arr =
[ 4.01  1.45 -0.81  2.02  0.90 -0.71  2.05  1.58  2.99  2.96 -1.91  5.05
  0.52 -0.22  1.04]
arr[-15] -> 4.01
arr[9] -> 2.96
arr[5] -> -0.71
arr[-3] -> 0.52
arr[-7] -> 2.99
arr[-11] -> 0.90
arr[-2] -> -0.22
arr[-4] -> 5.05
arr[3] -> 2.02

a =
[[-2.47  1.34 -2.13 -0.84]
 [-1.52  1.36  1.35 -0.66]
 [-1.21  2.85 -1.29 -3.03]
 [ 1.26  0.81 -2.45 -1.59]
 [ 2.67 -4.54  0.54  1.95]
 [ 1.29 -0.09 -0.72  0.18]
 [-3.68  4.79 -2.39 -1.28]
 [-3.13  5.12 -2.38 -2.71]
 [-1.42  2.86 -4.94 -0.94]
 [ 0.83  1.29 -1.44 -0.15]
 [ 0.40  1.43  0.61 -0.92]]
a[0, 0] -> -2.47
a[-4, 0] -> -3.13
a[8, -4] -> -1.42
a[4, 0] -> 2.67
a[2] -> [-1.21, 2.85, -1.29, -3.03]
a[1, 1] -> 1.36
a[5, -2] -> -0.72
a[-2, -4] -> 0.83
a[1, -2] -> 1.35
a[3, -1] -> -1.59
a[-11, -3] -> 1.34
a[2, 0] -> -1.21
a[:, -1] -> [-0.84, -0.66, -3.03, -1.59, 1.95, 0.18, -1.28, -2.71, -0.94, -0.15, -0.92]
a[7, 1] -> 5.12
a[6] -> [-3.68, 4.79, -2.39, -1.28]
a[:, -3] -> [1.34, 1.36, 2.85, 0.81, -4.54, -0.09, 4.79, 5.12, 2.86, 1.29, 1.43]
a[2, 3] -> -3.03
a[-4, -1] -> -2.71
a[-3, -3] -> 2.86
a[2, 2] -> -1.29
a[8] -> [-1.42, 2.86, -4.94, -0.94]
a[9, 3] -> -0.15
a[-11] -> [-2.47, 1.34, -2.13, -0.84]
a[-11, 2] -> -2.13
a[-5, -1] -> -1.28
a[8, 3] -> -0.94
a[4, -2] -> 0.54

W =
[[95 84 37 39 50 54 43 84 41 61 28 55 47 28 40]
 [76 74 33 57 28 62 61 76 20 57  7 69 68 34 38]
 [51 27 82 51 69 34 43 36 72 45 73 32 38 52 44]
 [42 30 76 64 37 28 73 40 34 73 37 53 61 56 54]
 [23  3 68 69 41 45 68 17 43 54 45 38 87 67 66]
 [46 32 74 53 74 48 40 35 79 37 81 37 38 59 43]
 [67 66 15 31 37 44 43 73 29 80 21 32 82 29 89]
 [72 65 47 39 82 80 28 56 84 24 79 51 36 54 33]
 [29 48 63 65 32 51 74 44 33 58 41 79 49 63 36]
 [51 79 40 38 59 37 32 74 65 56 68 43 29 32 67]
 [36 44 60 74 39 58 67 41 42 45 44 69 57 62 40]]
W[0, 0] => 95
W[6, 5] => 44
W[0] => [95, 84, 37, 39, 50, 54, 43, 84, 41, 61, 28, 55, 47, 28, 40]
W[5, 1] => 32
W[0, 4] => 50
W[3, 14] => 54
W[3, 7] => 40
W[:, 0] => [95, 76, 51, 42, 23, 46, 67, 72, 29, 51, 36]
W[0, 9] => 61
W[3, 13] => 56
W[8, 11] => 79
W[:, 7] => [84, 76, 36, 40, 17, 35, 73, 56, 44, 74, 41]
W[6, 9] => 80
W[9, 6] => 32
W[8, 0] => 29
W[5] => [46, 32, 74, 53, 74, 48, 40, 35, 79, 37, 81, 37, 38, 59, 43]
W[7, 2] => 47
W[7, 0] => 72
W[2, 2] => 82
W[1, 10] => 7
W[8, 6] => 74
W[0, 2] => 37
W[7, 1] => 65
W[5, 10] => 81
W[9, 12] => 29
W[0, 10] => 28
W[10] => [36, 44, 60, 74, 39, 58, 67, 41, 42, 45, 44, 69, 57, 62, 40]
W[9, 8] => 65
W[4, 9] => 54
W[8, 14] => 36
W[9, 1] => 79
W[:, 13] => [28, 34, 52, 56, 67, 59, 29, 54, 63, 32, 62]
W[3, 3] => 64
W[0, 7] => 84
W[5, 0] => 46
W[5, 5] => 48
W[1] => [76, 74, 33, 57, 28, 62, 61, 76, 20, 57, 7, 69, 68, 34, 38]
W[9, 7] => 74
